Each named move below is a turn or a mirror, shown by a few rows before and after it. Which moves, in which order, take the first row of each later pair to the second? The first pair is answered.
K948:
[ 28.5   9.3 -13.0   4.6 -11.6 -14.2 -14.3   3.9 -20.9 -13.3  -0.1]  ->  [ 28.1   5.7 -10.0   6.7  -6.9  -5.6  -3.6   7.8 -24.6 -22.1   4.3]
[ 11.6 -18.4   4.7 -16.6   1.7  -7.2  15.5  25.7  15.4   0.8  20.8]  ->  [  6.8 -18.9  -7.8 -26.7 -10.3 -20.0  -3.0   6.0  19.9  23.0   9.0]
[ -1.4 -14.9  25.9  -0.9  21.9 -11.9  19.3  48.8  23.3 -18.0  23.5]  ->  [ -6.7 -13.5 -17.2 -26.2 -15.0 -44.2 -25.8  -1.1  34.5  24.0  -4.4]
[ 20.6  21.7  -3.6   0.6   2.4 -17.6  12.0  18.0   5.6   7.6   8.6]  ->  [ 18.1  20.8  -7.7   1.6  -1.1 -25.6   4.4  13.0  14.5  10.4   7.3]
K947:
[29.0 12.3 30.8 15.9 23.6 55.6 38.9 30.3 -6.2  4.5  7.4]  ->  [ 22.8  11.4  28.9  19.8  21.4  62.1  32.1  24.4 -13.9   3.0   4.9]
[-30.7  -8.6  11.7  22.9  -6.3 -25.2 -17.7  -0.5  14.9  -7.9  -3.6]  ->  [-26.8  -3.0  12.1  21.0  -6.6 -28.6 -23.1   7.1  17.5  -1.7   5.0]
[ -5.3  -2.3  15.3  -2.0  10.0 -27.3   1.8   6.4   3.3 -12.8  14.3]  ->  [-23.7  -7.9  10.8   1.3  15.0  -4.9  -0.1 -14.2  -1.9  -7.4  -5.5]
K602:
[ -6.4 -14.0   7.2   6.5  19.1  -8.4   4.9  14.8   3.4 -26.0   3.2]  ->  [ -9.9 -18.5  15.1  -3.8  12.6   7.0  12.7  29.6   3.1 -11.3   8.9]
[ -4.2   7.8 -22.9   2.8 -19.2  55.2   6.5 -45.4 -39.1   5.9 -35.6]  ->  [ -6.8   9.2 -28.6  12.5 -17.5  45.7  -5.3 -49.2 -43.1 -10.2 -37.5]
[-35.7 -19.3  12.2  36.8  16.4  12.0   4.2  -5.2 -11.3 -38.8  -5.1]  ->  [-29.6 -24.9  16.9  17.4  13.5  46.3  24.1  12.3  -9.1   3.3   8.8]
K956:
[ 47.5  34.9  -5.5  -6.8  -3.0  10.1  13.6   6.9 -19.1   4.3  20.5]  ->  [ 40.2  32.1 -21.3 -25.0 -17.4 -11.8  -8.5 -12.2  -7.8  28.4  13.0]
[-39.9  -9.1  14.9   6.5  16.8 -28.2 -30.3  -4.9  32.2 -27.7 -12.1]  ->  [-43.9 -17.3  21.8  15.9  23.5 -12.0 -15.3   0.0  27.7 -27.2 -14.0]
[-11.4  -4.7  13.7   1.4  18.8  25.5   9.7  -6.0   2.1   4.7 -14.0]  ->  [ 13.0   5.4  13.9   9.6  13.9  12.9  19.9   7.7  -7.2 -13.7   2.6]
[ -0.9  24.3   7.7  39.3  11.2  28.0  -7.2 -22.7 -29.5 -55.0  15.1]  ->  [ 19.5  41.6 -13.6  35.2  -5.0 -10.0 -17.3 -28.2 -25.1 -50.3  17.6]
Pairs:
Between the rows of a pair lie 2 to 3 moves.
[-40.8 -27.4  -0.4  -2.5   0.6  11.4 -21.4 -32.6   1.8   7.7 -33.0]  ->  [-30.5 -30.4  24.4   5.1  17.0  51.8  11.6   1.1  -2.8   2.2 -18.4]
K602 then K948
[-16.5 -29.9  -3.1  -7.8   5.1  22.0  19.3 -12.1  -6.3  37.6 -34.3]  ->  [ 39.1   8.6  -1.5  15.8   7.3  12.2  44.9  17.2 -27.7  -1.5  -8.0]
K956 then K956
[-32.1  -4.8 -19.1  29.3 -41.5  -4.6   4.2 -10.7  11.0  -2.3 -11.3]  ->  [-42.2 -16.9  -9.0  22.1 -35.8   2.2   9.9   5.9  21.5   6.3  -6.1]
K947 then K956 then K956
[ -7.8  -5.3  -0.2 -25.3 -19.7  -2.4 -11.9  10.4   1.5  55.2  -6.0]  ->  [ -3.2   1.8  -5.2 -13.9 -26.3  19.7 -10.7  -4.0 -12.3  53.4  -7.4]
K956 then K956 then K948
[ -2.9 -10.5  29.7   9.8  18.4 -24.6  12.1  43.8  25.7 -30.3  22.6]  ->  [ 18.3  12.6  15.2  26.5  12.2 -29.9   4.6  20.5   3.6 -48.2  17.0]
K947 then K956 then K956
[-21.9 -17.5 -10.8  -8.3  -7.9  -0.2 -18.5 -35.0 -16.1  13.5   1.1]  ->  [ -4.6  -8.4 -17.6 -15.1 -18.8 -22.6 -23.6 -23.8  -6.6  12.1  11.2]
K948 then K947 then K948
[-35.6 -19.8  17.4 -18.5  11.9 -13.7 -31.1 -41.7  15.0   0.5  -4.9]  ->  [-30.0 -22.4  43.5 -12.4  26.1  24.8   8.4   2.6   4.2 -16.6  20.7]
K948 then K602
[  2.5 -10.4   3.9 -32.6   1.0 -13.3   2.4  16.2  18.4  40.7  19.3]  ->  [-29.4 -23.9  24.3   2.5  31.5 -10.7  -0.5  12.0   9.0 -11.9  10.4]
K602 then K956 then K948
[ 33.6  33.3 -13.9   4.5 -16.2  -0.9  19.1  10.6  -7.2 -12.3  -0.2]  ->  [ 25.6  19.3 -18.1  -0.1 -23.0 -28.3   6.4  11.2  13.1  -1.7   5.3]
K956 then K948 then K956
[-28.5 -24.3 -16.3 -10.3   1.1  31.5   1.4 -17.6   5.0  56.5 -16.3]  ->  [-37.5 -25.5  -3.0  18.1  24.4  52.6   6.3 -12.3  -5.0  18.1 -15.0]
K602 then K956 then K602
